Here are some points:
array([-14,  -6,   1,  12, -29,  19,  15,  16,  47,  33, -13,  31,   4,  -7,
       -54,  35,  -7,  18,   0,  -7,  47,  55, -33,  40])
array([-34,  10,  43, -37, -48,  22,  31,  26,   6,  12, 116, -23,  24,  51,
       -16,  71,  -2,  -9,  29,   7,   6,  26, -47, -12])
array([ -2,  18, -22, -15,  46,  -3, -15,  20, -18, -14,   5,  -4,  23,  -9,
        42,  -8,  44,  14, -13, -58,  -4, -20, -49, -46])
array([-37,   2,  13,  25, -23,  -8,  27,  32, -12,  32, -21, -26,  15, -10,
         0,  53, -18,   4, -12, -71,  12,  42,  -6, -62])
array([-22, -20,  16,  13, -20,  15,  58, -23,  29,   4,  -4,  18,  -2,  61,
       -28,   2,   0,  35,  43,  27,  18,  -5, -21,  43])
array([-14,  -3, -16,  22,  64,  35, -42,  15,  67, -90, -28, -26,  30,  -5,
       -25, -47,  23,   9,   0,   6,   4,  -9, -27, -32])
array([ 19, -14,  31,   6,  25,  35, -49,  17,  -1, -33, -19,  72,   4, -11,
        26, -54,  30,   3,  -5, -64,   3, -12,   1,  57])
array([-50, -33,  61,  20,  -5,  27,  -3,  15,  -1,  11,  -5,  18,  13,  14,
        -7, -44,  -3, -21, -21, -36, -62,   6, -61, -11])
array([ 31,  -8,  34,   9,  -1,  19,  -8,  18,  14, -86, -41,  33,  54, -68,
        51, -99,  26, -22, -46, -33,   3,   4, -24,  72])
array([-25, -14,  17,  15,   7, -14, -18,  21,  31, -20, -42,   1, -24,  -2,
       -10,  10, -19,  -1, -45,  -5, -34,  -4, -17, -11])
array([-17, -30,  65,   5,  80, -30,  18,  11,  79, -19, -20,   5,  15,  28,
       -67,  28, -14,  51,  -7,  34,   2, -12, -34,  57])
array([-50,  -5, -18, -20, -15, -15, -39, -60, -15,  19,  25, -81,  41,   0,
        55,  29, -12,  -4,   3,  -6, -14,  10,  28, -76])
array([-35,   4,  36, -45, -74, -16,  19, -65, -19,  86,  37,  -9,   2,  -6,
        10,   7,  14, -78, -16,   2,   5, -14, -27, -12])
array([ 35,  32,  46, -59,  12,  -7,  27, -21, -74,  66,  53,  -7, -30,  35,
       -20,  18,   6, -35,  26, -59,  -1, -33,   5, -30])
array([  7, -11,  17,   9,   4,  18, -44,  14,  -8, -14,  35, -32,  49,  49,
       -11, -18,  37,  51, -23, -33,  41, -15, -71,  32])
array([-20,   1,  18,  19,  48, -44,  52, -19,  30,  -9, -30,  73, -23, -38,
       -18,  -4, -21,  -4,   6,  -6,   5,  37, 113,   8])
array([ 30,   8, -15, -13, -13,  20,  -5, -17, -17,  -9,   7,  -7,   4,  34,
        -7,  34,  29, -11,  53,   0,  57, -23,  -4,  23])
array([ -28,  -50, -108,   -2,  -50,   -9,  -16,  -17,   60,  -35,   84,  -20,
         27,   47,    3,   26,  -25,   42,   -9,  -30,   -2,    1,   14,   -7])
array([ 21,   5,  53,  25,  57,  -9,  17,  55, -33, -10,   7,  27,   7, -10,
        36, -39,  13, -62, -19, -49, -20, -34,  31,  14])
array([ -43,  -24,   -6,   58,  -31,  -49,  -12,   -3,   38,   55,  -37,   -6,
         35,  -28,   30,   88, -106,    0,   -1,  -11,  -20,    7,  127,  -11])
array([ 27,  22,  21,  14,  -6,  15,  20,   8,   4,  11,  63,  29,  15,  -2,
         9,  51, -39,  -9,  60,  35,  34, -27,  28,  22])
array([ 18,  55,  -1, -37,  13,  19, -43, -40,  14, -26,  42, -15,   2,  20,
        -6, -14,  53,  -2,  58,  68,  23, -58, -48,  35])
array([ 11,   8, -65,  38, -27, -13, -17,  -5,  46,   0,  24, -23, -10,   4,
         2,  22,  20,  17,  -9,  -3,  27,  26, -54, -20])
array([  8,  -5,   7, -21, -12,  -4, -25, -39,   8,  13,   1,  27,  -7,  -8,
       -36, -25, -18,   9,  65,  25,  -3,   8,  30, -41])
array([ 17,  32, -23,  31,  57, -29,   3,  35,  -2,  52, -38,  64, -15,  12,
        35,  34, -43,  32, -29,  -4, -21, -13, 118,   2])
array([-15, -23,  -3,  53, -21,  67, -24,  43,   0,   5,  69,   2,   2,  -4,
         7,  66, -35, -29, -34, -23, -11,   6, -67,  49])
array([ 25,  24, -31, -28,  96, -39,  28,  36,  11, -11,  -5,  42, -74, -29,
       -26,   6, -10,  86, -34,  57,   5,  10,  88,  -9])
array([ 33, -12,  20,  21,  17, -56,  -2,   1, -25,  11, -25,  28, -20, -20,
         0,   7, -23,  21,  22,  15,  10,  -6,  65,  -5])
12 more points follow, each with its number after it:
array([  5, -59,  -8,  10,   0,  11, -21, -23,  34, -73, -19, -34,   9,  20,
        -3,  27,  58,  23, -31, -10,  -1,  -2,  -5, -24]) 0
array([ 59,  23, -13,   2, -40,  38,   5, -34, -27, -41,  30,  16, -27, -55,
        21, -79,  22, -29, -27, -14,  -3,  40, -72,  17]) 1
array([-11, -12,  18, -20, -22,  17,  -2,  19,  13, -31,  32, -39,  64,  14,
         6,  -2,  32,  51,  20,   0, -14, -19, -61,  23]) 2
array([-15,  12,  76,   2,  24, -52,   4,  10,   5,  82, -24, -21,   5,  58,
        27,  54, -26, -15,   2,  10, -18, -36,  46, -33]) 3
array([ 32, -33,  -9,  33, -27,   4, -33, -40, -14,  19,  -7,   1, -16, -50,
        21,   2, -63, -62, -17,  -9,  21, -20, 127, -18]) 4
array([ 18,  36, -87,  44, -35, -17, -10,  -9, -24, -23,  24,  49, -15,  21,
        25,  -5, -59,  53,  36,  27,  37, -11,  69, -10]) 5
array([ 41,  -3,  28, -53,  35, -23,   4,  37,  -7,  -6,  24, -16,  14, -12,
        16, -28,   4,   1, -36,  27, -40, -22,  15, -13]) 6
array([  84,   26,  -17,  -14,    7,   31,  -15,   33,  -62, -120,   26,   20,
        -29,  -56,   40,  -33,   27,  -43,  -10,   32,   30,   -1,  -23,   60]) 7
array([ 18,  12,  36,  -7,   9,  24, -30, -19, -21, -55,  25,  51, -39, -20,
         9, -80,  77,   0, -30, -46,   9,  24, -39,  40]) 8
array([  6, -18,  -5,  14,  33, -46, -43,  -1,  26, -18, -56, -14,  25, -71,
        19,  56, -26,  21,  21,  11,  -4, -25, 101, -39]) 9
array([-29,  15, -71, -42, -13,  21,  -3, -33,  -7, -71, -16,  11, -25,  -9,
        -8, -21,  34,   3, -11, -13,  36,  71,   5,  -4]) 10
array([-24, -10,  32, -44,  -9, -50,  56,  -7, -15,  10,  31, -71,  42,  -5,
         9,  -2, -12, -10,  25,  14,   9, -45,   6,  19]) 11
Which three of these numbered points are nearest to each point below, looking only along the 5 directions in which the first points spread most? Their numbers follow each, nearest first.
array([ 31,  15,  26, -25,  41,  -3, -30,  22, -14,  47, -73,  20, -13, -59,
         8, -33,  33,  15, -48,  10, -67,  21,  28,  17]) > 6 4 7
array([-49,  12,  25,   1,  30,  -3,  13,  35, -49,  10, -20,  -1,   0, -39,
         7, -59,  38, -36, -18,  22, -28,   1,   8, -16]) > 6 1 8
array([ 36,  11,  -2, -19,  24,  24, -36,  -6,   0, -56,   8,   2,  19, -63,
        -3, -70,  58, -24,  -6, -89,  28,   0, -62,  27]) > 8 1 7
array([-28,  45, -26, -44,  19,   2,  20,  19, -31,   5,  -1, -26, -41, -15,
       -23, -51,   8, -94, -28, -30,  21,  29,  13, -35]) > 6 11 1
array([ 17,  15, -64,  19,   5, -17,  -1,  26,  33, -20,   6, -47, -19,  20,
       -23,  16, -52,  69,  54, 106,  27,  39,  58,  11]) > 5 10 9
array([ 69, -34,  43,  40,  -7, -18, -56,   4, -33,  21, -31,  -1, -21, -13,
        40,  20,  14, -43, -46, -62, -28, -17,  26, -69]) > 4 6 3
array([ -7,   4, -55,  32, -43,  48, -40,  55,  18, -13,   2, -12,  27,   9,
        40, -17,   6,  58,  -4, -34,   2,  -2, -32,   5]) > 0 10 2
array([  2, -24,  27,  -6,  -2, -21,  40, -20,  -7,  58, -30, -21,   6,  31,
       -42,  36, -34, -40,  -1,  18,  -6,  28,  31, -19]) > 3 11 4
array([-71, -49, -46,  46, -35,  -1, -33,   8,  30, -65, -14, -40,  81,  38,
        -1,  23, -21,  53,  16,   3,   5,  15, -32,  -8]) > 0 2 10
array([ -22,   36, -101,  -51,   19,  -15,   20,  -32,   52,  -15,   19,   -7,
        -13,  -21,   -9,  -81,   15,   13,   43,   41,    1,    3,  -28,   14]) > 10 0 6
array([ 11,  19,  25, -14, -23, -13,  55, -31, -29,  41,  29, -11,  15,  53,
        -3,   1,  62, -40,  49,   7,  18, -20,   8,  11]) > 11 6 3
array([ -6, -43, -38,  67,  -4, -64, -15, -46,  45,  -7, -47,  -6,  10,  13,
        24, -13, -48,   5,  36, -21,   1, -11, 126,  -7]) > 9 4 5
array([ 52, -13, -28, -48,  74, -29,  79,   6,  28, -63,  -1,  50, -55, -17,
         5, -67,  51,  -1, -31,  -8,  27, -43,   8,  23]) > 7 6 8
array([-36, -24, -23,  -3, -43,  77, -26,  31, -14,  15,  25,  40, -42,   0,
        10, -79,  21, -22, -11, -24, -42,   8, -66,  18]) > 1 2 8
array([ 27,  -4,  17, -20,  -4,  28, -28,   6, -47, -11,  52,  17, -19,  -4,
        25, -48,  57, -37, -30, -31,  11, -69, -37, -12]) > 1 8 7
array([-29,   5,  -2, -54,   3,  37,   2,  14, -11, -11,  -8,   7,  45, -44,
        43, -80,  61, -34, -45, -12,   4, -16, -87,   1]) > 1 8 7
array([ 27, -22, -31,  46,  31, -53,  -1, -31, -18,  11, -70,  24, -31, -76,
         8,  22, -45,  35, -15,  41,  -3,   2,  94,  25]) > 9 4 5
array([ 21, -13, -11,   0,  28, -21,  10, -76,  13,  -1, -25,  16, -70,  -1,
       -26,  45,  -7, -17,  59,  46,  32, -17, 122,   8]) > 5 3 9
array([-32,   7,  58, -22,  35,  12,   8,   3,  47, -40, -10, -45,  67,  47,
         1,  60,  60,   8,  50,   6,  16, -43, -97, -24]) > 2 1 0
array([  7,  10,  54,   6,  10,  26, -32,  38, -29, -21, -24,  25,  52, -73,
        33,   9,  -8, -28, -51, -54,  16,  71, -63,  13]) > 1 8 6
array([ 34, -16,  -5,   4,  35,   6,  -9,  27,  24, -63, -67,  48,  -7, -34,
         9, -50,   1, -23,   1, -43,  20, -26, -23,  87]) > 8 7 6
array([  1, -18,  43, -28, -29, -30,  17,  -3, -24,  55,  42,   0,   9,  12,
        -5,  43, -67,   3, -31,  -7, -33, -14,  16,  -1]) > 3 11 4
array([ -3, -10, -16,   8, -19,  29,  -7,  15,  -5, -40,   4, -13,   5, -23,
         8, -47,  15, -60,  15, -24,  57,  50, -15,  21]) > 1 2 6
array([ 53,   9,  25,   9, -29,  -2, -30,  18, -14,  60,  11, -12,   8,  28,
        -9,  40, -42, -53, -29, -62, -30, -14,  57, -16]) > 3 4 11
array([ 45,   6,  -6,  26,  35, -36,  17, -25,  -7,   0,  -7,   5, -33,  -8,
       -11,  -2, -66,   2,  19,  71,  19,  -9,  73,  72]) > 5 6 3
array([-46, -40,  15,  23,  19,   6, -19,  24,   6,  14, -15,  -2,  68,  20,
        29,  -3,  32, -18,  18, -54,  -9, -20, -30,  -2]) > 1 2 0
array([-14,  -2, -91,  17, -24,  -9,  49, -36,  46,  -6, -66,  50, -38, -55,
         5,  23, -22,  15, -12,  -2,  54,  31, 127,  16]) > 9 5 4
array([ 52,  31,  39, -21,  14,  45,  15,  10, -15,  29,  24,  52,  22, -54,
       -10, -25,  30, -32, -14, -24,   2, -36,  18,  10]) > 6 1 8
array([-99,   4,  20,  44,  52, -42,  11,  79,  60,  35, -56, -24,  -5, -36,
       -14,  41, -90,  83,   1,  22,  -7,  23,  98, -35]) > 9 5 4
array([ -3,  25,  11,  27,  -8, -38, -32, -39,   0,  36, -19,  31, -39,  25,
       -58,  29, -33,   4, -50,  13, -51, -15,  66,  26]) > 3 4 5
array([-41, -32,  89,  19, -82,   6,   3,  74, -48,  98,  33, -53,  20,  20,
        18,  64, -42, -43, -59,   0, -39,  41,  11, -64]) > 3 11 4
array([ 25,  31,  -2,  10,  67, -83,  36,   8,  16,  15, -55,  26, -32, -40,
       -11,  13, -48,  -7,  14,  -4, -30, -14,  60,  10]) > 9 4 5
array([  9,  -7, -64, -51, -31,  -3,   9, -52,  14, -13,  18,  40, -21,  -5,
        -5, -17,  10,  52,  -3,  17,  19,   9, -23,  12]) > 10 0 11
array([ 41, -58,  61,  52,  37,   1, -50,  52,  -2, -29, -46,   6,  -2,   6,
        13,  13,  -4,  37,  12, -33, -18, -36, -51,  45]) > 8 1 6
array([ -89,   -9,   13,    9,  -30,  -26,    9,   12,   16,   64,  -15,  -16,
         34,   -2,   31,   -9,  -54,   22,  -10,   57, -115,   32,   33,  -40]) > 4 3 9
array([ 36,  16, -20, -27,  42,  44, -15, -37, -20, -45,  -6,  17,  28,  10,
         8, -91,  63,  38,   6, -31, -51,  11, -36,  20]) > 7 8 1
array([ 33, -27, -50, -10,  22, -64,   4,  25,   9, -66, -52,  34,   0, -27,
       -23,  45, -40,  31,  26,  23,  45, -22, 127,  10]) > 9 5 4
array([-69,  23, -13,  34, -27,  -6,  13,  34,  -9,  -4, -53,  21,  -6, -20,
        -7,   7, -54,  34, -51, -12, -38,  41,  21, -19]) > 4 9 3
array([ 30,   3,  -3,  48,  -9,   3,  -2,  -9,  24, -21, -11,  -8,   1,  -7,
       -26, -39,  15, -35,  44, -66, -26, -24, -76,  59]) > 1 2 8
array([ 21,  19, -34,  23, -48,  35,  -5, -10,   0, -45,  24, -25,  22,  35,
        11,  21, -30, -66,  11,   9,  69,   8, -46,   3]) > 2 11 0
array([ 22,   4,  34, -20,  69, -63,  69, -19,  37, -12, -51,  41, -11, -19,
       -41,   1, -42,  56,  36,  15,  22, -15,  59,   1]) > 5 9 6
array([ -8,  -4,  11, -44, -26,  19,  15, -15, -37,  39,  73,  27,  -9,  70,
        19,  -3, -17, -53,  36,  24,   9, -19,   5, -47]) > 11 3 6
